Here are some points, each followed by its number:
 2.10 -2.52 -3.27  3.59 -1.26  1.44 -0.95 -0.74 0
-0.48  0.23  0.57  0.22  0.35  0.19  0.54 -0.21 1
-0.67  0.69  0.65 -0.73  0.78 -0.89  0.55 -0.13 2
 1.67 -1.80 -1.94  1.90 -1.00  0.43 -0.41 -0.35 3
 1.98 -1.87 -2.44  3.06 -1.50  1.29 -0.83 -0.25 4
 0.22  0.43 -0.14 -0.28  0.05  0.04  0.05 -0.25 5
-0.56  0.58  0.65 -0.31  0.27 -0.48  0.20 -0.74 6
-0.36  1.03  0.74 -0.78  0.66 -0.78  0.03 -0.07 7
 0.11  1.18  1.58 -2.31  0.52 -1.11  0.11  1.30 8
-0.94 -0.39  0.25  0.21  0.39  0.05 -0.40 -0.29 9
 2.58 -2.12 -2.67  3.45 -1.61  1.39 -0.90 -0.73 10
 0.07 -0.22  0.12  0.18 -0.03  0.16 -0.27  0.45 11
 0.31 -0.29  0.03 -0.10 -0.33 -0.26  0.23  0.04 12
-0.48  0.86  1.54 -3.22  0.41 -1.53  0.56  0.93 13
 0.20  0.39  0.78 -0.63  0.27 -0.21  0.28  0.67 14
 1.25 -1.17 -1.96  2.47 -0.99  1.33 -0.48 -0.70 15
 1.78 -2.13 -2.60  3.73 -1.58  2.16 -1.02 -1.11 16
 0.31  0.88  1.11 -1.67  0.35 -0.73  0.68  0.67 17
 0.19 -1.24 -1.31  1.27 -0.40  0.47 -0.63 -0.69 18
-0.47  0.92  0.87  0.54  0.72  0.38 -0.25 -0.19 19
-0.43  1.66  1.23 -1.46  0.62 -0.63  0.69  0.36 20
-0.80  0.97  1.05 -1.00  0.67 -0.03  0.25  0.38 21
-0.33 -0.04  0.50 -0.07  0.21  0.23 -0.19 -0.72 22
-0.07  0.14  0.63 -0.87  0.17 -0.57 -0.08  0.39 23
-0.20  0.98  0.45 -1.32  0.17 -0.31  0.58  0.52 24
 1.55 -1.57 -2.07  2.67 -0.65  1.20 -0.72 -0.74 25
-0.16  1.96  2.51 -2.01  0.49 -0.64 -0.25  1.51 26
-0.11  0.43  0.54 -0.38  0.57 -0.23  0.21  0.57 27
-0.47  1.48  1.75 -3.43  0.83 -2.01  1.02  1.74 28
-1.07  0.89  0.89 -2.48  0.43 -1.48  0.65  0.87 29
 0.53 -0.78 -0.99  2.01 -0.67  0.98 -0.75 -1.12 30
-0.25  1.46  1.63 -2.06  0.44 -1.03  0.36  1.43 31
 0.27 -0.31 -0.03  0.44  0.01  0.57 -0.09 -0.19 32
-0.44  1.17  2.03 -2.58  0.44 -0.59  0.67  1.25 33
-0.82  1.17  1.97 -2.43  0.52 -1.22  0.43  0.91 34
-0.52 -0.31 -0.33  1.06  0.07  0.51 -0.39 -0.68 35
 0.04 -0.02 -0.18 -0.10 -0.20  0.18  0.06 -0.31 36
 1.71 -1.89 -2.14  3.03 -1.03  1.48 -0.87 -1.04 37
-0.05  0.01 -0.28 -0.40 -0.12 -0.07  0.33 -0.18 38
 0.39 -0.51 -0.76  1.87 -0.30  1.01 -0.52 -0.58 39
-0.93  0.49  0.61 -1.17  0.51 -0.40  0.62  0.04 40
 0.90 -1.51 -1.67  2.11 -0.39  0.76 -0.70 -0.59 41
 1.61 -1.55 -1.92  2.81 -0.73  1.22 -0.85 -0.63 42
-0.89  0.53  0.83 -0.54  0.71 -0.75  0.18  0.02 43
 1.95 -2.73 -2.40  3.42 -1.77  1.42 -0.90 -1.16 44
-0.01  0.57  0.54 -0.58  0.36 -0.37 -0.10  0.20 45
-0.56  1.67  1.82 -1.75  0.37 -0.94  0.32  0.96 46
 0.73 -0.79 -1.21  1.65 -0.52  1.29 -0.40 -0.47 47
-1.10  0.03  0.27  0.75  0.32  0.29 -0.09 -0.61 48
-0.78  1.39  1.03 -1.65 -0.19 -0.75  0.42  1.02 49
-0.65 -0.11  1.07 -0.84  0.48 -0.26  0.61 -0.29 50
-1.18  1.04  1.88 -4.17  1.24 -2.19  1.49  1.01 51
 0.66  0.25 -0.33  0.22  0.26  0.59 -0.54 -0.34 52
 0.07  0.48  0.48 -1.17  0.36 -0.63  0.46  0.44 53
 0.30  0.89  0.57 -0.49  0.30 -0.58  0.30  0.53 54
 0.06  1.34  1.05 -2.08  0.66 -0.72  0.05  1.24 55
 1.82 -1.07 -2.06  2.41 -1.13  1.18 -0.53 -0.95 56
-0.49  0.22  0.45 -0.47 -0.20  0.01  0.43 -0.37 57
-0.93  1.62  1.28 -2.11  0.53 -0.61  0.32  1.00 58
-0.66  0.24  0.26  0.43  0.54  0.91 -0.12 -0.83 59
-0.96  1.30  1.05 -0.30 -0.19  0.35 -0.12  0.14 60
-0.31  1.50  1.26 -0.10  0.34  0.10 -0.11  0.22 61
-0.77  1.44  1.55 -3.08  0.57 -1.84  0.74  0.84 62
-0.58  1.31  1.42 -1.70  0.63 -0.70  0.03  1.00 63
 1.89 -2.70 -2.82  3.61 -1.61  1.39 -1.15 -0.70 64
-0.83  0.65  0.73 -0.73  0.62 -0.93  0.56  0.03 65
-0.76  0.10  0.71 -0.18  0.59 -0.52  0.32 -0.34 66
-0.74  0.72  0.43 -1.91  0.54 -0.74  0.65  0.17 67
 1.63 -1.97 -1.95  2.90 -1.17  1.26 -0.44 -0.39 68
 0.55 -0.27 -0.71  1.00 -0.34  0.60 -0.72 -0.35 69
 2.27 -1.99 -2.62  3.27 -1.30  1.63 -0.94 -0.61 70
-0.33  0.77  0.96 -1.34  0.47 -0.53  0.58  0.32 71
-0.83  0.72  0.34 -0.68  0.48 -0.80  0.21  0.02 72
-1.07  0.50  0.48 -0.04  0.11 -0.35 -0.12 -0.44 73
 0.75 -0.64 -0.88  2.33 -0.53  1.27 -0.20 -0.28 74
-0.98  0.72  1.08 -1.69  0.34 -0.95  0.44  0.32 75
-0.74  0.59  0.85 -1.82  0.62 -0.55  0.30  0.58 76
-0.75  1.09  1.02 -1.48  0.30 -0.82  0.55  0.23 77
-1.14  0.89  1.28 -2.51  1.02 -1.57  0.66  1.15 78
 0.16 -0.55 -0.81  1.59 -0.14  0.88 -0.32 -0.63 79
 0.36 -0.91 -1.02  1.22 -0.52  0.56  0.08 -0.36 80
-0.34  1.39  1.77 -1.63  0.22 -0.87  0.15  1.45 81
-1.15  0.75  0.81 -0.71  0.57 -0.46  0.29  0.72 82
-0.83  0.34  0.68 -0.35  0.80 -0.47  0.79  0.06 83
 2.58 -2.44 -3.24  4.32 -1.81  1.40 -1.41 -0.83 84
New points follow, each followed by the numbers of its five nearest points above, nearest first.
-0.66  0.66  0.28 -0.72  0.11  0.29  0.11 -0.04 57 45 5 40 73
-1.84 -0.28  0.42  0.75  0.54  0.78 -0.30 -0.65 48 9 59 35 73
 0.71 -0.64 -0.82  1.17 -0.19  0.34 -0.64 -0.52 69 79 80 18 39
-0.30  1.03  0.47 -1.25 -0.08 -0.28  0.02  0.22 24 45 53 71 7
-0.40 -0.25 -0.42  0.59  0.03  0.36 -0.09 -0.82 35 32 36 48 59
-0.38  0.76  0.88 -2.19  0.09 -1.40  0.74  1.15 29 49 17 31 8
-0.38  1.55  1.85 -3.42  0.91 -1.95  1.12  2.19 28 62 13 51 78
-1.32  0.55  0.40  0.50  0.09  0.28 -0.05 -0.45 48 73 59 1 9
-0.97  1.40  1.46 -2.57  1.15 -1.45  0.57  1.07 78 34 62 29 58
-0.86  1.41  1.69 -0.78  0.76  0.16 -0.02  0.07 21 61 60 20 7
-1.25  0.88  0.65 -1.11  0.80 -0.45  0.25  0.04 40 21 72 43 82
 0.55 -0.60 -0.64  0.41  0.15  0.12  0.12 -0.05 32 12 36 11 52
-0.32  0.33  0.22 -0.70  0.71  0.09  0.14  0.28 27 45 14 23 53
 0.39 -0.86 -1.04  1.22 -0.31  0.49 -0.31 -0.27 80 18 79 69 39
-0.42  0.14 -0.13 -0.12  0.00 -0.32  0.21 -0.16 38 36 5 57 12
-0.42  0.07  0.64  0.34 -0.03 -0.20 -0.04 -0.58 22 1 73 6 57
-0.88  0.18  0.08  0.38  0.00  0.41  0.11 -0.45 48 59 1 9 22
 0.90 -0.45 -0.94  1.24 -0.01  0.56 -0.84 -0.68 69 79 39 47 18
-0.93  0.44  0.91 -1.54  0.10 -1.08  0.53 -0.02 75 77 67 40 65
-0.15  0.49  0.51 -0.40  0.19 -0.21  0.00 -0.04 45 27 23 57 5
-0.76 -0.08 -0.20  0.54 -0.32  0.83 -0.02 -0.70 35 48 59 32 36
 0.21 -0.05 -0.49 -0.67  0.00 -0.17  0.00  0.16 38 5 36 12 11
-1.24  1.53  1.51 -3.96  0.80 -1.92  1.24  0.94 51 62 28 13 78
-1.06  0.52 -0.01  0.54  0.37  0.03 -0.32 -0.67 48 73 9 59 22
-1.60  1.08  1.77 -2.47  0.89 -1.86  0.64  0.95 78 34 62 29 13
-0.69  0.95  0.92 -1.30  0.46 -0.14  0.18  0.61 21 71 76 24 82
-0.60 -0.05  0.18 -0.07  0.39 -0.50  0.21  0.07 66 1 83 27 73
-0.78  0.52  0.65 -1.46  0.15 -0.47  0.49  0.77 76 71 24 75 40
-0.77  1.45  0.78 -0.99  0.56 -0.14  0.13  0.06 21 7 77 20 71
-1.07  0.90  1.61 -1.49  0.42 -0.58  0.11  0.76 63 75 76 77 58
-0.37 -0.36 -0.32  0.64  0.20  0.62 -0.06 -0.65 35 32 59 48 36
-1.44  0.32  0.09  0.29  0.56  0.57 -0.37 -0.40 48 59 9 73 22
-1.02  1.05  1.19 -0.63  0.44 -0.10  0.01  0.09 21 60 82 43 61
-0.03 -0.37  0.38  0.13  0.22  0.13 -0.48 -0.06 11 32 22 9 36
 0.27 -0.78 -0.96  1.01 -0.71  0.41 -0.33 -0.29 80 69 18 79 39
 0.93 -0.26 -0.97  0.81 -0.22  0.72 -0.24 -0.61 69 80 79 52 47
-0.42 -0.36 -0.31  1.37 -0.23  0.87 -0.50 -0.71 35 79 39 69 32
-0.67  1.22  0.91 -1.54  0.27 -0.26  0.23  0.15 77 71 21 24 20
-0.78  0.95  0.86 -2.23  0.59 -1.56  0.29  0.86 29 78 75 76 34
 0.87 -1.80 -1.93  2.18 -0.60  0.91 -0.56 -0.63 41 25 15 42 3
 0.82 -0.24 -0.72  0.87  0.19  0.71 -0.51 -0.48 69 52 79 32 39
-0.01  0.65 -0.03 -0.42  0.23  0.08  0.18  0.03 5 45 38 27 36
-0.35  1.23  1.70 -1.52  0.27 -0.50  0.18  1.29 81 63 46 31 49
 0.50  0.09  0.36  0.72  0.04  0.79 -0.13 -0.48 32 52 36 22 59
-0.20  1.56  1.56 -2.09  0.31 -1.11  0.26  1.41 31 8 81 46 55
-1.13  0.47  1.65 -2.32  0.78 -1.48  0.86  0.76 78 29 34 75 13
-0.54  0.94  0.91 -1.74  0.15 -0.85  0.68  0.44 77 75 71 67 76
-0.78  0.67  0.91 -2.86  1.22 -1.85  1.18  0.97 78 29 62 13 28
-0.12  1.47  1.80 -1.98  0.66 -0.89  0.38  1.21 31 46 8 81 63
 0.06 -0.21 -0.29 -0.46  0.45 -0.59  0.67  0.02 38 12 5 36 27
-0.14  0.24  0.42 -0.34  0.42  0.39  0.31  0.31 27 1 14 45 5
-0.21  1.20  0.84 -0.54  0.38  0.12 -0.06  0.25 61 45 21 27 60
-0.73  0.34  0.88 -1.27  0.33 -0.10  0.62  0.27 40 71 21 50 76
-0.38  1.18  1.50 -2.11  0.38 -1.07  0.41  1.11 31 8 46 63 81
-0.10  0.70  0.60 -0.81  0.53 -0.41 -0.18  0.23 45 7 23 27 54
-0.22  0.62  0.41 -0.36  0.20 -0.33 -0.12  0.10 45 27 23 54 5
-1.49  0.53  1.06 -1.58  0.05 -1.61  0.79  0.42 75 29 77 67 65
 0.37 -0.92 -0.85  2.11 -0.78  0.74 -0.37 -0.95 30 39 79 47 74
-1.05  0.09 -0.04  0.67 -0.09  0.41 -0.26 -0.45 48 35 9 59 22
-0.59  0.61  0.99 -0.31  0.41 -0.55  0.17  0.17 43 65 66 7 72
-0.86 -0.06  0.84 -1.15  0.26 -0.60  0.50  0.34 40 50 65 71 75
 0.86 -0.63 -1.00  1.42 -0.82  0.35 -0.22 -0.57 80 69 47 39 18
 1.32 -1.52 -1.62  2.21 -0.57  0.66 -0.57 -0.58 41 3 25 42 15
-1.04 -0.06 -0.06 -0.22  0.34  0.12  0.22 -0.07 9 1 57 73 66
-0.36  1.79  2.04 -3.76  0.67 -1.73  0.93  2.21 28 62 13 51 33
-0.93  0.01  0.64  0.83 -0.06  0.41 -0.16 -0.48 48 9 59 22 35
-0.40  0.01  0.41 -1.39  0.14 -0.91  0.65  0.66 53 23 71 76 67
-1.07  0.01  0.02  0.44  0.24 -0.14  0.19 -0.68 48 9 73 1 22
 0.00 -0.30 -0.12 -0.23 -0.16 -0.09 -0.37  0.36 11 12 36 38 5
-1.05  0.42  0.66 -0.53 -0.09  0.64 -0.20  0.14 60 57 73 22 1
-0.91  0.99  1.26 -3.34  1.06 -2.06  1.11  0.79 62 13 78 51 28
-1.04  0.52  1.03 -1.43  0.16 -0.87  0.66  0.23 75 77 40 71 76
-0.94  1.14  1.30 -1.16  0.52 -0.65  0.45  0.19 77 21 75 71 20
 0.31 -0.01 -0.38  1.12 -0.65  0.27 -0.53 -0.32 69 32 79 35 39
-0.33  0.95  1.44 -1.17  0.38 -0.21  0.48  0.26 71 21 77 20 24
-0.76 -0.47  0.05 -0.44  0.33 -0.46  0.39 -0.13 66 38 57 9 50
